In the rows, zero is written as 128.
Where one turn sends some rows of the set: a few examples, then the rows asked
kupi: [118, 120, 159, 146, 107, 115, 109, 134, 137, 123, 126, 152, 108, 123, 127,
 150, 114, 126, 111, 137, 104, 164, 133, 117, 128, 129, 110, 140, 151, 135,
 127, 120, 134]
Poka: [119, 126, 154, 133, 118, 124, 104, 145, 135, 122, 133, 137, 125, 115, 145,
 146, 132, 126, 126, 129, 122,  82, 127, 120, 129, 117, 138, 143, 146, 131,
 123, 117, 128]
Runu: [168, 130, 141, 138, 145, 126, 101, 129, 118, 141, 115, 127, 129, 137, 121,
 107, 125, 134, 119, 124, 119, 125, 126, 132, 141, 116, 159, 149, 140, 134,
 122, 120, 118]
sime: [121, 122, 153, 128, 128, 137,  92, 131, 106, 107, 157, 140, 120, 134, 134,
 142, 122, 114, 119, 147, 144, 143, 117, 111, 117, 114, 139, 137, 142, 114,
 120, 128, 129]
Dovum: [117, 131, 158, 128, 123, 130, 102, 138,  99, 106, 128, 131, 129, 129, 130,
 129, 125, 119, 110, 139, 124, 166, 135, 118, 130, 111, 148, 142, 124, 127,
 130, 120, 128]
Zabe: [176, 144, 150, 131, 121, 119, 103, 122, 116, 136, 127, 140, 121, 121, 124,
 117, 116, 120, 113, 130, 115, 123, 130, 123, 130, 122, 168, 160, 136, 126,
 121, 130, 122]
seg: [124, 121, 149, 144, 111, 128, 103, 140, 144, 126, 128, 138, 112, 122, 127,
 146, 119, 128, 125, 126, 111, 170, 114, 120, 132, 130, 103, 137, 154, 130,
 116, 116, 135]
gis: [124, 140, 156, 130, 103, 121, 108, 150, 131, 119, 120, 127, 127, 105, 143,
 140, 132, 124, 124, 119, 108, 101, 133, 123, 134, 118, 145, 152, 133, 133,
 122, 113, 129]
rafo: [120, 118, 157, 146, 108, 117, 105, 131, 140, 123, 136, 154, 105, 123, 129,
 155, 113, 124, 115, 139, 111, 157, 127, 115, 123, 130, 107, 139, 157, 130,
 122, 124, 135]
Vos: [165, 121, 145, 147, 110, 137, 106, 141, 149, 101, 122, 137, 119, 155, 141,
 132, 124, 134,  97, 146, 114, 140, 143, 125, 145, 123, 162, 141, 164, 145,
 131, 117, 128]
Vob: [123, 119, 155, 129, 143, 118,  96, 137, 115, 129, 130, 131, 120, 157, 125,
 134, 136, 121,  96, 142, 142, 153, 118, 113, 123, 119, 133, 124, 138, 137,
 123, 112, 112]
sifu: [173, 125, 143, 143, 102, 140, 100, 137, 153,  97, 138, 136, 112, 150, 144,
 139, 121, 126, 103, 144, 121, 135, 131, 120, 137, 127, 160, 145, 170, 135,
 120, 122, 130]
Movu: [178, 133, 138, 135, 137, 129,  93, 124, 125, 139, 137, 128, 121, 133, 125,
 119, 122, 125, 126, 123, 129, 116, 110, 126, 130, 120, 155, 152, 150, 121,
 108, 127, 121]
Natu: [117, 113, 148, 147, 121, 127, 103, 140, 144, 128, 125, 142, 113, 129, 126,
 145, 120, 133, 123, 131, 114, 163, 117, 121, 133, 128, 101, 132, 157, 133,
 121, 115, 133]
Simis: [135, 147, 151, 128, 110, 111, 103, 149, 145, 134, 129, 119, 113, 114, 136,
 148, 139, 118, 118, 118, 121,  99, 109, 118, 127, 127, 136, 140, 150, 131,
 112, 107, 116]
vabig: [171, 137, 143, 137, 102, 147, 103, 150, 156, 106, 122, 133, 119, 139, 136,
 127, 121, 129, 107, 144, 120, 150, 123, 122, 149, 134, 163, 139, 162, 135,
 131, 114, 128]
Lor: [141, 141, 155, 121, 115, 119,  92, 135, 117, 121, 139, 119, 114, 139, 128,
 139, 133, 108, 102, 126, 136, 169, 107, 110, 116, 125, 137, 138, 132, 126,
 106, 114, 117]
Venez: [123, 138, 153, 133, 124, 108, 109, 153, 141, 138, 112, 122, 120, 123, 133,
 140, 143, 128, 112, 123, 116,  98, 122, 123, 136, 122, 138, 134, 145, 143,
 126, 101, 112]
tum: [165, 123, 141, 141, 117, 149, 102, 147, 158, 110, 129, 142, 119, 148, 137,
 130, 122, 133, 107, 154, 130, 134, 120, 121, 147, 133, 158, 131, 171, 136,
 135, 116, 126]
dufut: [166, 126, 149, 137, 141, 121, 101, 120, 117, 140, 132, 151, 122, 134, 124,
 119, 116, 127, 113, 143, 127, 104, 130, 122, 129, 120, 162, 149, 147, 128,
 128, 131, 119]

vabig moves to sifu
Dovum moves to Lor
Venez moves to gis
And these:
seg moves to rafo
dufut moves to Runu

Where one turn sends some rows of the set: a few examples, then the rows asked
tepe: [128, 141, 135, 125, 136, 140, 119, 114, 121, 141, 130, 166, 128, 156, 139,
 112, 122, 130, 134, 138, 123, 114, 131, 140, 138, 116, 120, 118, 119]
gaf: [126, 133, 148, 153, 113, 133, 129, 137, 130, 155, 120, 119, 144, 132, 128,
 124, 101, 146, 159, 119, 129, 141, 150, 124, 134, 111, 118,  96, 132]
zorev: [123, 136, 160, 154,  99, 131, 135, 118, 148, 138, 128, 141, 112, 134, 136,
 128, 128, 145, 127, 128, 124, 147, 126, 118, 149, 122, 115, 104, 136]
Mutop: [119, 127, 162, 119, 107, 145, 113, 118, 129, 144, 116, 145, 129, 140, 110,
 126, 136, 141, 126, 118, 142, 136, 124, 108, 122, 105, 112, 115, 155]
nevuk: [123, 127, 135, 126, 139, 154, 132, 119, 109, 154, 117, 139, 130, 148, 134,
 133, 130, 136, 133, 113, 136, 114, 134, 127, 149, 135, 101, 112, 129]
zomel: [105, 137, 145, 120, 116, 144, 130, 124, 129, 148, 131, 126, 127, 151, 119,
 115, 143, 162, 139, 128, 111, 109, 159, 113, 147, 130, 131,  84, 146]
Vedet: [120, 157, 164, 136, 115, 124, 118, 130, 122, 154, 131, 129, 116, 120, 146,
  95, 122, 142, 153, 147, 126, 110, 139, 147, 136, 129, 142, 105, 137]
vosa: [101, 148, 148, 128,  99, 146, 112, 128, 133, 146, 124, 124, 104, 132, 134,
  82, 118, 153, 146, 145, 125, 129, 153, 118, 142, 115, 124, 111, 158]
nef: [109, 119, 147, 124, 124, 154, 121, 110, 118, 151, 111, 147, 120, 148, 119,
 130, 132, 139, 124, 110, 142, 123, 128, 115, 138, 117, 102, 119, 140]
favo: [131, 145, 151, 145, 108, 133, 116, 113, 127, 164, 120, 136, 128, 136, 114,
 112, 132, 135, 107, 128, 132, 131, 139, 126, 127, 100, 104, 138, 137]
Kibeg: [ 95, 150, 155, 111, 116, 136, 130, 141,  95, 147, 122, 140, 137, 133, 125,
 104, 113, 130, 155, 107, 127, 126, 141, 127, 129, 119, 128, 120, 144]
fiko: [102, 174, 144, 132, 118, 141, 124,  92, 126, 148, 130, 127, 153, 130, 144,
 112, 144, 131, 143, 133, 130, 127, 139, 125, 132, 132, 129, 133, 147]
suti: [125, 130, 158, 137, 111, 130, 128, 133,  94, 139, 131,  92, 119, 132, 125,
 120, 115, 129, 145, 127, 137, 135, 135, 114, 143, 112, 126, 118, 137]
Somom: [ 97, 145, 147, 117, 112, 137, 116, 106, 148, 150, 125, 145, 128, 133, 134,
 126, 140, 159, 140, 136, 127, 118, 146, 128, 146, 143, 122,  88, 144]
mup: [ 93, 143, 133, 128, 112, 128, 120, 139, 115, 132,  99, 130, 134, 113, 121,
 123, 120, 117, 144, 127, 126, 117, 136, 122, 137, 122, 127, 125, 125]
lol: [108, 148, 142, 112, 124, 149, 115, 116, 101, 139, 107, 110, 122, 137, 110,
  95, 134, 122, 120, 131, 113, 145, 145, 121, 141, 116, 131, 108, 130]
Varod: [105, 147, 157, 125, 110, 128, 110, 102, 137, 149, 121, 140, 124, 114, 144,
 132, 123, 144, 145, 137, 146, 136, 124, 137, 143, 142, 116, 105, 142]
lovun: [104, 167, 138, 115, 121, 134, 128,  98, 129, 147, 135, 137, 142, 125, 125,
  99, 149, 131, 146, 118, 112, 123, 135, 124, 135, 121, 139, 115, 152]
tus: [151, 152, 136, 127, 123, 152, 122, 132, 126, 139, 127, 140, 150, 133, 110,
  99, 109, 143, 136, 137, 119, 132, 154, 115, 129, 127, 121, 118, 148]
nov: [121, 145, 141, 124, 140, 134, 150, 110, 108, 146, 133, 130, 126, 133, 133,
 108, 114, 134, 125, 123,  96, 107, 139, 119, 149, 130, 126, 100, 145]
zopo: [124, 118, 151, 138, 118, 142, 124, 126, 126, 152, 133, 124, 146, 140, 132,
 112, 104, 144, 149, 117, 137, 127, 167, 122, 141, 118, 122,  90, 121]
doga: [ 85, 143, 150, 131, 123, 131, 120, 102, 133, 148, 122, 145, 133, 135, 129,
 135, 119, 160, 123, 134, 130, 132, 136, 121, 124, 113, 135, 133, 140]
poni: [119, 140, 163, 135, 108, 126, 116, 115, 109, 145, 124, 113, 120, 113, 141,
 129, 110, 128, 148, 133, 151, 146, 121, 128, 143, 127, 116, 120, 140]
siba: [123, 140, 150, 161, 104, 124, 133, 133, 144, 144, 118, 126, 127, 130, 128,
 134, 113, 146, 146, 125, 123, 148, 130, 123, 135, 113, 117, 105, 135]
vom: [143, 147, 146, 142, 115, 133, 115, 128, 130, 145, 123, 131, 142, 127,  95,
 108, 119, 145, 120, 128, 127, 128, 142, 119, 112, 116, 121, 132, 140]
tivi: [103, 166, 152, 139, 126, 145, 115, 101, 108, 136, 116, 114, 146, 138, 139,
 117, 132, 132, 134, 141, 138, 133, 135, 129, 121, 139, 129, 135, 128]
rut: [ 99, 141, 150, 139, 116, 140, 118, 132, 116, 143, 124, 126,  95, 130, 119,
  85, 114, 165, 143, 127, 125, 121, 139, 120, 134, 132, 130, 122, 142]
Depa: [115, 163, 137, 134, 109, 151, 122, 124, 120, 144,  97, 124, 121, 102, 140,
 122, 137, 125, 129, 142, 119, 129, 141, 110, 149, 129, 110, 111, 138]
les: [142, 140, 160, 117, 102, 137, 116, 134, 134, 139, 125, 134, 148, 133, 117,
 126, 139, 136, 135, 132, 136, 142, 130, 112, 122, 109, 120, 106, 160]
dul: [129, 173, 157, 128, 122, 153, 122, 118, 118, 139, 119, 130, 110, 114, 141,
 116, 147, 150, 126, 130, 120, 121, 129, 117, 118, 139, 125,  98, 136]
tolu: [138, 138, 139, 115, 125, 118, 126, 118, 112, 125, 133, 104, 137, 128, 132,
 107, 112, 130, 121, 134, 108, 114, 140, 125, 135, 124, 131, 101, 123]
dema: [ 91, 143, 137, 131, 130, 140, 143,  99, 129, 158, 126, 141, 126, 139, 136,
 125, 122, 139, 118, 131, 114, 118, 150, 113, 154, 120, 123, 122, 150]
Sopud: [109, 157, 156, 129, 130, 154, 114, 113,  90, 136, 104, 110, 130, 139, 123,
 105, 124, 131, 125, 137, 126, 145, 136, 127, 126, 132, 127, 119, 125]
sazu: [103, 152, 153, 102, 105, 147, 126, 127, 112, 154, 141, 123, 132, 151, 145,
 102, 135, 130, 131, 115, 142, 132, 167, 121, 133, 115, 123, 120, 147]
limi: [104, 151, 132, 106, 122, 134, 120, 110, 123, 139, 124, 125, 127, 131, 107,
  95, 146, 122, 131, 119, 106, 130, 140, 122, 139, 112, 143, 107, 138]
Bubu: [118, 128, 151, 129, 116, 138, 135, 138, 103, 141, 135, 100, 122, 151, 113,
 113, 131, 147, 142, 124, 117, 116, 152, 106, 143, 114, 134,  99, 140]
vinu: [136, 146, 150, 112, 105, 128, 107, 116, 114, 137, 124, 101, 147, 123, 142,
 108, 112, 143, 121, 144, 124, 149, 148, 122, 134, 109, 119, 111, 134]
vima: [145, 139, 133, 124, 136, 142, 133, 135, 116, 145, 126, 128, 150, 141, 137,
 135, 133, 131, 142, 126, 130, 116, 138, 133, 145, 140, 114, 104, 130]
vubog: [128, 149, 154, 137, 124, 140, 121, 107, 113, 166, 124, 160, 120, 147, 135,
 110, 129, 135, 120, 127, 125, 127, 126, 138, 137, 104, 103, 124, 132]
dese: [118, 152, 155, 143, 114, 132, 126, 128, 112, 168, 126, 118, 112, 120, 149,
  95, 125, 139, 138, 143, 132, 119, 154, 137, 160, 136, 127, 121, 135]
Noka: [154, 145, 144, 119, 116, 135, 125, 142, 130, 138, 130, 124, 159, 134, 130,
 132, 138, 131, 141, 137, 131, 131, 137, 125, 133, 126, 121, 102, 146]
Daget: [106, 147, 149, 129, 101, 126, 106, 129, 145, 139, 129, 122, 114, 130, 140,
  95, 125, 139, 148, 156, 130, 113, 150, 134, 134, 114, 141, 107, 141]
gek: [115, 155, 152, 112, 113, 140, 116, 118, 130, 134, 142, 120, 116, 143, 141,
 116, 152, 142, 117, 124, 141, 115, 149, 122, 111, 128, 138, 113, 126]
neze: [125, 125, 170, 139, 108, 142, 133, 109, 137, 137, 140, 152, 114, 140, 139,
 114, 128, 149, 123, 121, 128, 134, 136, 117, 153, 131, 119,  93, 128]
rab: [124, 113, 164, 131, 118, 144, 126, 113, 129, 140, 144, 142, 130, 144, 135,
 108, 117, 147, 134, 116, 136, 120, 155, 120, 147, 130, 126,  88, 116]
fegaf: [101, 135, 142, 145, 114, 127, 121, 130, 118, 150, 124, 113, 101, 127, 130,
  98, 123, 148, 130, 134, 137, 114, 151, 128, 149, 137, 131, 135, 123]
feke: [113, 154, 166, 121, 113, 135, 107, 110, 114, 148, 120, 131, 143, 123, 135,
 118, 110, 168, 131, 137, 129, 155, 133, 124, 118, 109, 125, 121, 144]
vot: [138, 143, 122, 119, 129, 152, 119, 124, 131, 134, 131, 149, 144, 151, 133,
 106, 114, 128, 136, 148, 123, 124, 156, 124, 146, 123, 120, 117, 131]

mup moves to Depa
vubog moves to tepe
Mutop moves to nef
And these:
rut moves to fegaf
zomel moves to Bubu
zopo moves to gaf
doga moves to dema
tivi moves to fiko

